128 stands for zero in the data rows.
Every row has a hidden score. In each pair, how much higher is the second row's than the first's? 15 means about the same, 30 much higher and 0 much lower. The score is a weighted sum of the row's numbers plus the product of two more (or one squared), each taken from its middle value.
[138 107 106 160 106 141 127  42 226  68 173 193 134 101 109 122 180 208]
[104  59 144  85 168 157 156 116 126 106 107 182 117 107  80 103  88 141]: 12
[214 158 123 200 136 242 141  78 144 123 141 211 138  96 109 120 201 149]
[ 90 134 142 179  72  65 133 167  79 140 112 117  69 165  90 102  95  96]: 11
[ 91 152 159 176  95  44 115 165  46 121  45  88 124 128 159 109 108  96]
[119 162 117 128  89  93 107 157 109 107  83  75 160 121 140 135 130 107]: 18
[126 127 150  84 129 153 232 149 132 181  77 122  52 114 145 132  52 147]
[131  92 113  56 165 186 162 113  89 144 140 119 208 111 107 145  48 113]: 16
[121 111 139  87 136 110 153 157 119 152  88 113  93 150 138 137  82 122]
[142 111 116 125 137 171 146 123 137 133 103 164 109 161  91  77 164 147]: 22
[ 55 150 128 116 118 117 120 148 146 150 128  95 175 126 131 154 111 113]
[127 142 134  94 110 105  50 138 126 167 159 121 182  71 158 216 199  70]: 13
[143  83 160  98 116 138 119  99 208  71 171 166 159 112  50 121 158 203]
[ 91 149 173 115 123 103  76 144 115 145 110  87 152 110 174 176 144  98]: 13
[225 143 133 198 162 158 140  76 121 143 115 187  96  97  78 103 229 175]
[ 89 128 132 141 159 112 182 135 101 160 125 141 141 149 135 136  88 110]: 16
[145  49 136  94 155 134 105 142  86  79  99  96 142 134 157 169  88  70]
[176 123 110 146 183 174 110  80 198 111 135 195  97 125  83  97 171 201]: 13
[100 175 144 153 112  87 152 184  93 131  90  82 169 102 150 118  93 101]
[153 125  88 138  87 103 145  93 164 119 128 149 110 126 106 146 138 140]: 16
[134 153 129  97 121 116 189 150  58 118 139 121 141 155 219 112 134 111]
[106 156 120 188 148 176 163  75 101 166 131 132  89 119 128  98 118 119]: 9
[127 104 126  78 149 170 165 164 102 135 125 131 168  93 113  97  44 100]
[153 148 116  99 130  86  53 166 117 135 155 116 158  87 193 197 188 110]: 24
[129  90  95 150 107 157 103  18 207  39 208 181 134 105 114 125 169 197]
[102 153 172 106 148 112 202 146  99 154  98 118  83 164 202 137  93 146]: 9
[146 109 139 127 141 124 138  99 111  95  83  87 125 145 185 179 112 136]
[112 157 105 106 119  88 110 132 125 148 154 103 144 119 160 129 129 111]: 28
[120  90  85 120 134 155 109  87 165  75 152 186 138 151  44 113 143 177]
[138 176 113 182 178 155 110  91 189 110 165 182 124 113 104 106 154 168]: 10
[133 143 174 149 128 110 158 151 105 149  90  73 114 153 177 128 104 138]
[120 107 131  65 139 188 149 163  84 136 138 133 169 114 136 137  71  68]: 14
[130 133  81 147 163 123 134  94 157 104  99 167  76 176  81  92 124 164]
[120  89 139  92 117  95 122 134 107 115 103  95 207 114 106 128 116 102]: 21
[147  98 150 116 151 164 179  96 137 148  76  80  85 138 117 178  93 171]
[147 164 120  66 127  96  52 184 140 125 198 107 208  52 181 198 168  64]: 16
[110 181 130 116 113 101 123 197  82 132 136 108 148 139 176 120 104 132]
[ 85 130 122 126 116  81 163 120  85 151  88  96  78 180 117 102 116 124]: 8
[210 159  73 173 165 156 141  81 190  92 148 167  89 134  90 118 177 180]
[143 114 103 157 115 127 151 163 151 142  99 153 116 137 114  90 136 144]: 19
[116 142  82  91  94  86 121 142 108 153 154 144 201  56 167 151 164  70]
[106 131 156 105 113 110 177 159 134 156 122  86  81 122 141 177 100 114]: 16
[ 85 123 102 119 136  77 137 141 123 169  74 117  88 169 110  93 130 135]
[139 148 109  82 148 105  31 145 138 127 182  82 166  71 150 149 158  96]: 9
[175 125  99 130 128 179 103  50 168  52 160 204 104 148  76  91 164 207]
[182 129 126 169 130 170 136  93 160 120 117 189 127  99 120 109 191 154]: 23
[ 80 122 102 141  74  75 134 124 132 126 141  77 120 149  99 151  86  81]
[104 139 132 134 141 131 106  49 198 139 163 212 152 125  77  97 173 219]: 16
[106 143 160 153  83  55 117 168  89  95  65  86 176 142 139 123 150  89]
[ 87 111 137  97  70 115  67  71 189 156 123 120 168 136 109  91 131 157]: 13
[144  57 170  71 174 180 127 135  71 100 124 127 192 111 133 152  83 134]
[118 141 136 152  98  62 139 179  80 132  47  93 149 132 137 111 160  99]: 18
[124 111  88 118  71 191 125  72 177 115 140 127 123 154  75 157 133 139]
[147 100 112 134 118 146 113  43 197 104 192 217 135  82  64  80 176 224]: 16
[ 95  76 140  98 116 149 181 154 136  70 119 109 143 103 132 140  36 102]
[ 48 126 169 115  45 105 135 158 132 117  83  69  95 103 129 154 101 120]: 14
[144  77 100 114 101 153 129 152 127 143  35 104 122 129 138 149  73  79]
[168 148 147  64 135 108  62 178 125 156 164  88 189  98 178 200 166  96]: 16
[195 136 164 194 165 194 124 101 133 150 120 147 106 106 144 102 174 143]
[170 167 132 183 149 183 155  76 148 145 132 166 128 165  99 155 166 149]: 17
[ 94 157 170  86 142 121  30 101 121 156 141 112 215  94 200 200 151 125]
[123 157 118  98 115 113 121 119 143 160 170 123 164 102 173 169 123  91]: 20
[139 142 141 169 144  97 146 200  86 145  83 116 108 171 144  61  91 116]
[137 176 109  82 149 113  59 118 126 127 153 134 174 107 192 211 169  95]: 9
[171 117 150 165 151 170 182 133 105 174  94 134 120 126 153 108 141 104]
[169 126 119 207 157 181 143 143 101 171  77 174  62 103  80 111 172 121]: 18
[170 171  89  78 150 128  34 152 163 154 185 124 197  82 149 188 213  85]
[133  96 102 105 141 167 107  36 197  89 221 178 167 117  85 127 200 202]: 21
[113  91 129  73 152 157 132 138 107  88 155 118 203 120 131 156  45  85]
[150 117 120  96 130 127  98  89 167 138 117 163  83 103  61  94 133 185]: 15
[ 92 124 134 170 117 120 142 155 139 152 167 122 118 145 140 121 113 123]
[160 115 179 100 126 101 154 162 130 152 119 110  98 150 147 154 104 130]: 12
[122 140 122 146 128  86 149 175 126 128  76 103 156 138 102  94 113  89]
[157 111 128 146 148 157 150  96 105 140 138 133 149 125 142 132 126 132]: 16
[196 113 127 189 196 170 163 111 160 141 109 164  66 101 109  89 189 169]
[132 118  76  95 180 161 102  37 213  75 189 196 112 115 109 113 190 223]: 10
[ 67 104  89  75  97 152 127  69 180 133 101 119 112 135 165 124 114 154]
[104 179 155 119 112  98 107 150 108 119 139 117  78 175 198 140 119 135]: 5
[161 113  69 118 122 172 103  42 223  82 209 164 121 121  78 116 166 197]
[127 117  87 135 155 142 116  24 225  88 197 193 153 146 125  95 142 235]: 17
[213 139 145 179 136 186 162 157 101 164 114 123  96 130 197 149 164 113]
[161 141 118 164 167 144 126 116 153 150 160 131 140 123 162 108 113 133]: 9
[164  92 117 135 172 165 140  84 159 134 159 160  89 109 119 104 138 168]
[156  78  75 122 151 156  82 105 206  28 148 213  85 130  58  81 178 221]: 12
[150 190  78 232 167 160 122 119 129 130 176 176 113  92 135 118 144 141]
[181 121  86 148 153 151 107 121 174 124 124 212  93 101  81  97 169 221]: 20
[140 190 163 108 124 106  78 129 125 151 150 104 142 120 177 187 195 102]
[ 64 157 164 135 128 100 104 160  81 124 124 103 134 147 146  87 129 115]: 19
[178 110 175 186 159 160 193 175 109 188  91 134  69 131 176  27  88  72]
[168 112 103 138 154 163 138  75 219 101 165 212 116 136  84  74 175 236]: 22
[145  68 103  59 157 140 190 148 103 109 105 138 193 119  78 170  35  65]
[127  92 122  88 117 146 111 144  92 107 145 109 188 147  63 148  65  85]: 23
[134 157 138  80 118 109  57 125 149 121 178 110 171  81 155 205 189  85]
[136  75 165  38 175 163 147 135 104  84 108 103 195 157 114 120  61 127]: 15
[159 116  97 137 143 153 144 115  71 162 119 161 128 140 138 112 127  86]
[159 133 173 165 172 149 190 176 120 142  96 139 118 134 176 100 115 112]: 12
[ 94  49 132  56 104 120  64 115 122 125 128 110 183  60 110 155 147 120]
[145  65  72 127 107 148  82  55 194  89 214 202 133 110 114 115 186 204]: 15
[121 140 139 165 130  78 173 190  75 196  95 103 101 169 101 108  95 105]
[ 65 121 123  70 174 130 172 143  67 118 145  85 169 146 205 103  94  91]: 23
[140 172 102  63 166 111  31 125 138  99 156 108 186  79 172 176 170  69]
[101  72 144  46 139 171  82 153  84 100 114 108 166  98 103 150  90 106]: 18
[ 52 125  99 156  76 113 164 184 131 112  84  66  62 121 114 173  94  92]
[ 80 175 148 140  90  82 127 189 130 129  91  73  76 140 121 143 103  88]: 10
[132 177 164 122 127 141 123 159  98 150 132  89 169 106 167 135 162  81]
[117 161 106  64 149 120  57 158 101 128 172 114 158  67 163 176 165 133]: 17
[154 159  96 141 152 167 106  69 216 101 140 203 106 115 103  94 172 222]
[112 132 100  54 140  90  45 139 119 108 212 100 200  87 141 165 144  63]: 21
[166 179 103 107 101  95 137 132  96 121 166 136 172 121 228 121 107  98]
[ 75 120 154 104  85 167 104 111 166 128 157 142 156 133 116  86 150 163]: 21
[140 161 127  84 106 113  65 150 140 140 125 126 183 101 190 185 181 110]
[171 136 132 152 156 141 155 147 116 144 119 156 103 111 172  67 118 127]: 13
[120 137 107  78 149 124  42 139 117 103 174  91 175 105 180 157 188  70]
[118 124 152 155  87  79 140 178  88 156  58  97 132 131 115 117  96 109]: 13
[112  58 168  62 106 158 174 154  78 122 114 129 169 119 150 142  93  90]
[166 149 102  63 120 114  56 107 103 117 145 124 207  73 173 198 178  97]: 14
[100  87 131  91 163 168 136 137 155 164 106 130 100 151 122 160  69 136]
[160 165 125 206  93 168 143 104 124 138 135 189 111  93  91 115 202 185]: 25
[154 152 118 126 114  97 161 164 103 147 126 123  95 157 164 104  95 120]
[ 77 109 162  92  87 127 151 160 108 136  55 135 105 157 107 159  89 108]: 17
[144 158 115  91 143  72  76 157  88 157 155 131 182 120 205 133 154 117]
[151 117  85 144 145 189 118  68 196  88 205 172 127 144  96 147 130 183]: 9
[129 169 111 124 152  83 109 128 121 157 120 112 159 170 193 145 140 119]
[145 110  78 121 141 177 102  65 205  51 173 196 143 121  78 119 176 226]: 14
[141 121 127  98 166 102 124 149 108 130 119 147  82 157  91 105 108 169]
[154 104 131 170 143 183 131  84 134  97 158 174 141 146  97  93 126 140]: 14
[146 142 140  94 136  98 101 156 102 100 105 105 167  91 191 120 116 101]
[132  54 141  47 149 125  74 102  72  77 130  77 185  98 106 169 128 140]: 13
[123 127 163 155 138 121 212 175  67 193 123 143 123 167 174  64  87 123]
[ 86 116 120 147 177  76 160 160  86 177  97 108  73 196 126 101  55 131]: 16
[123 130 144  63 133 184 163 140 147 128 102 104 115 141 149 130  82 182]
[158  93 131 156 171  88 180 149 108 161  46 165  47 146  90  85 163 126]: 21
[ 80 109 144  74 123 133 202 170 120 148  95 120  76 157 194 134  76 148]
[138 148 183 128 150 141 213 188 102 119 105 110 100 135 148 158  81 111]: 9
[118 148 119  77 145  99  85 147 150 145 157 120 175  92 133 133 138 108]
[138 171 147 233 106 157 173 163  86 171 125 151  72 101  61  93 177  89]: 12
[ 89  59 156  62 169 130 159 104 110 103 142 125 161 113 142 165  67 110]
[ 66 147  79 171  93  85 137 147 112 104  82 100  82 176  83  97 158 116]: 11
[ 70 131 121 142 113  82 197 188  68 135  40  90 104 215 132  84 113 118]
[ 97 132 181 116 116 118 184 151 120 112 124 110 102 127 179 108  55  89]: 7
[165 118  79 156 129 137 123  74 213 101 123 229 130 113  86  89 182 210]
[ 78 119 110 116  89 120 167 177 104 131 139  83 121 146 141 156  66  95]: 12
[ 99 151 140  77 133  95  41 117 117 142 156 119 171 111 156 184 151 126]
[160 140 155 181 150 221 185 123  73 160 130 161  80 135 142  80 120 118]: 21
[208 139  97 205 129 177 104  98 152 151  88 193 141  99  72 112 192 170]
[116 165 125  79 116  91  67 145 132 136 180 116 169  87 175 204 174  94]: 9
[123  88 135  72 133 128  39 131  97 114 137  84 180  72 114 149 153 104]
[147 109 113 149 128 142  74  53 191 107 209 196 164 110  78 123 167 226]: 14
[105 166 145 157 169 138 199 160  88 122 116 131 112 172 141 106  86  90]
[ 81 122 147 110  86  63 155 164 134 130 106 100  70 135 141 158  98 106]: 18
[ 60 169 102 157  88  87  87 193 123 109 138  90  59 137 138 152 104  95]
[127 178 148 120 148  70  78 147 121 144 142 136 143 110 127 132 176  91]: 18
[125 105 124 102  84 180 120  73 153 116 159 149 139 136 135 168  95 144]
[255 111 118 212 175 172 164 110 130 142  77 209  95  92  68  91 195 131]: 16
[145 106 152  92 134 115 130 151  83 120  68  85 125 157 114 156  61 104]
[150 152 164 132  48  66 126 167 113 108  71  78 118 181 154 122 130  95]: 18
[149 136  93 165 120 142 113  83 196 102 182 135 111 184  69 128 147 160]
[136 146 169 119 121  94 144 176  47 125  79  91 170 157 187 140  90 107]: 20
[181 136 118 180 153 208 143  70 163 123 157 200 108 157  84 104 130 166]
[133 111 100 133 107 160  99  44 208 104 195 199 130 136 115 115 183 204]: 19
[183 106  95 170 172 166 196 146  93 149 138 140 119 124  89  91  74  82]
[104 171  89 143 150 105 172 160  70 119  74 129  91 190 128 123  76 131]: 26
[101 152 130 148 137 120 141 133 120  97 111 120 124 164 143 162 109 140]
[147  95 141 133 151 123 136 120 169 131 144 211  98 107  54  93 140 170]: 17
[120  46 126  52 146 163 105 109  98  98 119 112 199 105  60 182  77 103]
[ 48 129 155 150  68  67 135 178 112 108  93  46  64 145 130 138  92 106]: 15
[111 143 150  99 136 162 166 132 127 141 126 105 151 104 138 140  78 122]
[132 159 178 161 170 121 159 204 102 123 140 100 134 144 126  89  86 110]: 14
[124 147 102 129 135 109 123 124 135 166  89 135  55 163 105 104 171 128]
[172 171 114  83 144 136 124 153 107 145 187 139 163 133 202 172 102  93]: 10
[112 146 133 132 105 133  92  99 174 115 134 156 123 137  84 114 165 171]
[163 102  96 124 143 147 102  67 198 108 163 184 145  90 122 115 195 219]: 19
[131  25 173  55 187 167  51 112 101  96 122  78 182  76  87 171 111 110]
[ 68  83 154  63 160  89 150 158  97 143 114  70 166 181 163  89  59 133]: 23
[163 165 113  96 136 166 140 146 116 137 185 135 186  95 221 157 111  85]
[132 143 161 143  97  99 156 178 137 127 102 118  65 126 141 129  86  76]: 14
[111 141 158  95 140 145 148 183 120 140 121 114  73 138 190 160  69 120]
[184 108 133 224 110 171 131  94 112 124 116 192  86 141  77 118 204 125]: 22
[148 130  99 135 110 164 134  53 161  63 200 177 124 129 107 104 200 200]
[ 66 135 159 134  62 126 144 150 118 141  94 108  95 118 130 189 132 129]: 15
[115 121 117  90 158  82  55 131 128 148 177  91 149 109 146 179 170  93]
[ 69 123 130 164  95  93 155 178  90 149 100  90  53 122 122 112  76 101]: 11
[104 113 133  95   4 158 133 143 125 129  82  61 122 119 158 196 122  95]
[124 179  74  68 146 106  28 129 126 138 167  84 160 108 172 211 154 100]: 7
[171 184 100  83 157 114 124 110  86 150 158 133 152 136 227 142 173 132]
[141 152 118 179 126 165  98  56 181 129 130 160 134 121  72 137 178 161]: 11
[165  82 152 100 158 195 159 112 144 147 152 163  99  53  94 115 120 192]
[122 103 155 111 169 118 223 168  71 153 126 122 109 125 158  85  65 132]: 19
[114 103 174 101 136 129 133 125 139 164 139  85 139 100 128 127  84  97]
[141 169 117 174 136 160 113  79 108 113 137 169 111 141  91 100 172 148]: 12
[ 76 136 176 116 119 125 167 172 162 131 110  98  55 139 121 165 114 139]
[104  63 168  59 144 123  79 126 108 126  91 105 216 104 130 173 120 106]: 18
[114  81 151  72 175 191 135 119  96  77 153 127 153  98 141 140  73 121]
[ 78 146 104 144 123  62 138 133 106 163  67  82 116 180 130  96 100  96]: 21
[103 167 141 155 124  88 135 169 158 147 132 105 100 148 207 138 113 117]
[187  86  90 153 175 197 141  55 140 112 129 179 145 148  79  92 187 157]: 19
[134 155 120 102 136  91  71 136 107 140 127  80 168 143 248 138 154 139]
[177 141 188 191 157 173 162 155  93 211  67 168  85 139 111  81 166  90]: 17
[130  94 137  81 173 145 112 127 118 121 105  90 147 121 102 157  53 103]
[ 98 124 147  82 162 152 162 150 105 111 103 120 180 109 139 115  62 103]: 20
[ 76 131 112 149 122  83 148 185  99 140  62  89 100 157 154 125 120  91]
[173 100 120  61 128 117 140 146  93 104 105  71 142 160 144 126 120  72]: 11
[ 72 112 163  85 141 156 212 156 126 153  79 116  62 151 161 189  67 137]
[ 97 165 103 133 156  63 155 152 128 150 102  83  65 160 156 100  77 128]: 17
[ 92 158 120 115 128 115 110 139  81 143 137 107 183 137 126 105 105  72]
[112 118  93 106 106  85 174 183  66 133  70 111 101 165 169 154  76 123]: 21
[143 176 101 142 137 125 106  99 154  94 149 145 132 182 126 148 138 151]
[177 103 118 169 149 171 157  87 169 133 104 179  75 115 130 119 161 133]: 23
[223 150 140 196 182 154 163 143 163 109 147 168 129 118 105 134 145 153]
[ 81 151 142 161  92  84  93 113 183 128 117 127 115 130  92  86 122 114]: 24
[113 166  84 219 112 163 137 119 111 147 117 129 102 143  95  66 140  97]
[101  92 170  63 174 145 158 149  48 101 167 102 180 122 154 153  53  99]: 12
[157  85 122 112 112 126  70  61 168  84 176 173 148 122  76  80 135 168]
[191 175 149 194 152 165 177 163  72 163  76 126  66 169 120 101  95  88]: 16
[113 108 163  92  78  90 117 121 139 142  81 117  91 131 133 144 142 127]
[133 112 155  91 133 118 172 184 114 158  70  82 123 143 146 153  76 121]: 15
[ 51 104 177 141 131 115 201 162 109 182 122 120  77 164 168  86  89 117]
[129 167 160 159  66  56  96 117  76  87 122  77 169 174 139 124 131 110]: 5
[101 170 123 148  68 137  96 114 193 120 113 129 109 157  86 134 147 115]
[ 78 151 155 120 127  58 143 175 123 187 120  83 108 148  95 126 117  80]: 18
[133  82 145 155 132 145 112 105 126 178 104 146  98 134  78 111 137 100]
[228  82 147 195 180 199 162  73 136 153  99 167  74 114 101 114 215 181]: 17
[ 81 120 155 143 131 109 198 160 100 140  94 103 112 162 171 114 100 117]
[156 158 191 121 121  83 137 172 134 134 106 125 150 134 187 132 150 106]: 8
[184 147 123 203 138 174 149  81 137 133 124 194  79 121 123 101 172 164]
[145 119 119 121 125 138 123  83 177 122 158 166 188 127 120 116 114 164]: 15
[ 62 126 140 125 146  74 123 143 102 180  68 107  62 143  93  92 110 120]
[168 144 177 122 123  95 102 157 142 156 113  87 136 167 173 153 137 105]: 10
[160 169 141  99 128  91  86 163 159 126 141 130 157 133 175 177 144 122]
[140 121 122 144 137 156 132  71 207  85 199 189 170 118  90  90 194 213]: 23
[106 146 139 150  78  70 135 136  61 152 112  98 185 152 146 124 101  85]
[ 71 126 128 175 111  74 181 133 103 151 119  99 101 138 111 110  91 103]: 21
[ 57 171  69 128 169 103 136 191  40  85 108  87  89 184 194  96  78 116]
[ 87 123 134 147 153  84 168 161 118 157  93 121 111 140 120 119  64 110]: 22
[ 75 120 154 128  75  97 187 168  90 153  58  78  68 142 147 140  98 110]
[171 120 148 169 159 174 142  73 160 142 153 162 139 105 139 115 146 163]: 12
[125 161  92  73  94 110 137 131 123 145 195 152 158 121 194 171 118  91]
[157 129 178  95 134 113  76 129 133 165 119 107 168  86 195 199 188  94]: 19
[ 79 141  90 143 135 157 105  70 189 102 166 141 103 132  68 121 143 179]
[ 75  93 107  88  62 130  89 164 121 111 100  49 159  94 121 205  83  56]: 16
[167 146 154 134 134 194 133  87 187 112 187 168 134 121  98 129 139 189]
[145 133 134 149 138 131 175 145  80 115  94 128  65 175 172 101  92 103]: 16
[101 123  73 160  81 107 129 161 112 148  93 131  99 117  59  92 153 144]
[101 171 133 151 111 155 153  88 218 104 136 119 169 138 121 131 151 148]: 9
[167 132 127 174 146 189 157  41 126 119 175 192 126 134  91  99 158 178]
[137 156 138 144 134 176 117  75 208 107 185 170 171 108 138 118 153 168]: 14
[129 155 131 210 124 133 123 142 109 138  91 149  67 115  88 103 154 124]
[167 120 139 182 192 156 171 113 148 179  97 103 105 127 138 152 157 136]: 19
[ 99 111 126 128  85  86 116 171  69 108  49  79 180 151 186 127 120  88]
[109 150 128 132  72  68 105 163  61 125  35  76 156 171 131 110 171  82]: 17
[107 139 126 115 123 115 108 148  98 159 108 130 147 125 185 132 139 115]
[123 169  92  76 139  95  58 117 125 160 150 100 209  62 157 185 191  99]: 15
[201 128 113 176 176 191 138  77 151 108 130 201  85 152  86  99 158 201]
[ 91 161 107 112 168  99 154 155 100 154  88 139 145 142 145 111  54 129]: 18
[109 154 107 121 129  95 147 152 105 165 108 132 128 140 200 137 128 128]
[ 74 112 146 115 155  67 140 138  81 100 110  91 119 140 164 114  74 128]: 11
[221 106 119 205 173 183 148 135 153 129 155 193  51 135  92  90 207 153]
[ 70 135 103 158  77 117 129 170 122 130 125 105  99 136 113 164 103  93]: 14
[132 131 107 184 153 138 151 127 127 191 115 129 126 102 172 177 169 127]
[143  56  88  69 143 180 175 130 105 112 144 139 180 110 102 126  50  76]: 2
[125 121 107 134  64  35  87 146  77 118  53  91 181 179 149 128 151 105]
[ 79 110 122 117 101  63 102 137  90 123 116 101 191 138 134 100 105 114]: 12
[ 67 107 108 118 105  80 187 178 141 148 127 103  56 129 133  90  44 108]
[104 134 143 137 104 119 166 173  84 174 101 135 139 132 149 147 102 101]: 13
[ 46 132 136 124 160 107 145 181  92 181  60 104 132 163  95 133  81 138]
[145  92 105 146 144 151 129  33 197  71 187 200 129 143  98  96 188 202]: 13
[100 134 146  82 111 123  89 126  99 114 127  55 170 106 131 155 103  91]
[170 154 130 170 170 175 146  88 168 147 156 173 125 123 119 110 178 173]: 18
[178 111 138 137 119 125 145 158 169 135  98 132  85 135 139 166 124 104]
[ 70 198 123 111  60 126 172 149 109 135 101  85  89 176 137 122 121 129]: 24
[143 135 136 117 137 162 141  79 213 109 162 157  97 135 143 126 169 220]
[157  66 110 112 130 148  99 113 150  89 161 169 126 116  86 111 151 179]: 20
[127 154 129 102 161 140  69 116 122 115 165 109 154  72 131 158 172  88]
[110  67 156  55 131 143 107 131 136 123 132  80 191  99 115 158 129 109]: 18
[125  91 158  56 149 177 111 141 108  61 117  93 216 141 109 167  77  97]
[ 95 137 117 127 113 145 110  84 199 109 191 152 124 110 124 150 162 223]: 16
[ 54 140 117 118  86  81  96 160 106 164 135  90 163 126 112 131  98 113]
[115 186 129 123 133  88 133 158  71 129 110 134 153 153 168 128 104 118]: 14
[156 132 150 209 151 161 118 100 112 137 179 138 137 143  82  97 152 122]
[116 125  77 117 134 108 146 180 112 147 147 129 152 132 133 127  49 108]: 10
[146 159 123 129  86 101 103 130 115 128 155 105 184 108 179 134 129  86]
[161 133 115 138 152 171  99  31 235  70 139 190 112 129  42  66 137 239]: 8
[153 139 139 170 169 132 249 177  95 169 115 145 105 123 178  87 122  99]
[123  48 147  48 151 168 117 106  87 132 142  84 173  85  85 171 133  66]: 18
[144 135 110 139 139 205  88  47 229  89 158 216 145 113  94 104 180 224]
[114 169 108  74 151 131  75 139 115 156 180 106 164  52 153 176 177  80]: 20
[140 170 162 110 149 104  76 155 102 167 154 108 196 124 141 143 163  82]
[115 111 127 133 132 137 106 131 161 121 115 168 113 187  56 105 142 196]: 24
[158 184 167 112 124 124  97 150 128 140 146 124 151  98 194 192 174 118]
[117 139  83 135  84  69  94 123 126 131 129 104 150 154 192 141 128  89]: 20
[156  86 105 152 130 122 131  96 175 131 129 174  89 147  94  76 192 201]
[154  97 113 122 125 148 107 101 160  97 121 170 108 122  58 142 151 178]: 9
[129 114  83 109 110 147 179 145  78 108 114 144  73 155 150 113  83 126]
[138 138 140 172 103  92 143 192  97 132  90  93  98 170 138  78 107  94]: 12
[137 153  57 183 117 132 118  75 180 115 207 182 140  85  50 121 166 172]
[154 176 110 200  90 162  96 104 147 119 138 156 126 138 106 110 161 139]: 18
[158 117 151 146 185 212 157  75 114 157 157 129 155 134 150 114 124 136]
[209 121 116 145 182 151 163  96 197  98 172 230  77  95  69  99 221 177]: 20
[111  56 150  59 112 154  91 126 127 130 149  70 196  70  86 160 112  93]
[131 110 100 150 123 128 116  45 211  80 174 192 140 134  92 117 208 218]: 21
[144 171 141  85 144 114  42 149 123 119 188  99 180  50 163 176 198  61]
[164 140 173 139  77  83 120 175  71 114  55  96 127 191 144 116 140  86]: 19
[ 53 125 131 141  78 114 156 175  99 134 147 107 100  89 166 146  59  95]
[165 136 131 126 177 129 144  79 187 111 156  91 186 133 114 154 110 133]: 21
[104 172 126 118 131  91 199 176  40 109 117 123 100 163 136 104 101 137]
[144 175 105 173 104 121 159 153 125 115 110 118  82 124  76 106  89 134]: 6
[ 97 140 149 119 144 128 160 191  84 120 118 114 112 175 135 110  64 107]
[172 160 128 165  83 201 123  96 142 113 174 146 142 140  55 124 173 158]: 24
[185  98 163 154 142 139 165 161 121 126 124 100 149  93 149 139 100 104]
[ 91 136 146  71 155 117 128 139  87 123 122 111 170 150 174 146 108 143]: 21
[203 145 125 176 158 193 142 117 186 144  89 189  65  83  85  78 233 181]
[ 64 150  78 157 122 109 159 173 146 120 102 101 109 148 111 144  75 128]: 14
[142 177 178 146 136  87 164 172 125 142 107  79 123 128 166 101  95 106]
[162  78 131 130 181 153 112  50 187  98 181 174 130 130 111 103 141 163]: 24
[136 178 185 123 152  97 110 174 146 162 149 110 136 175 189 162 147 136]
[137 132 101 147 125 106 183 149 119 121 115 162  89 165 157 125 127 147]: 19
[155 169 112 118 138  98 170 144  61 125 155 146 152 134 255 154 162 123]
[255  99  91 193 174 147 157 127 159  92 100 225  79 116  74  93 207 139]: 10
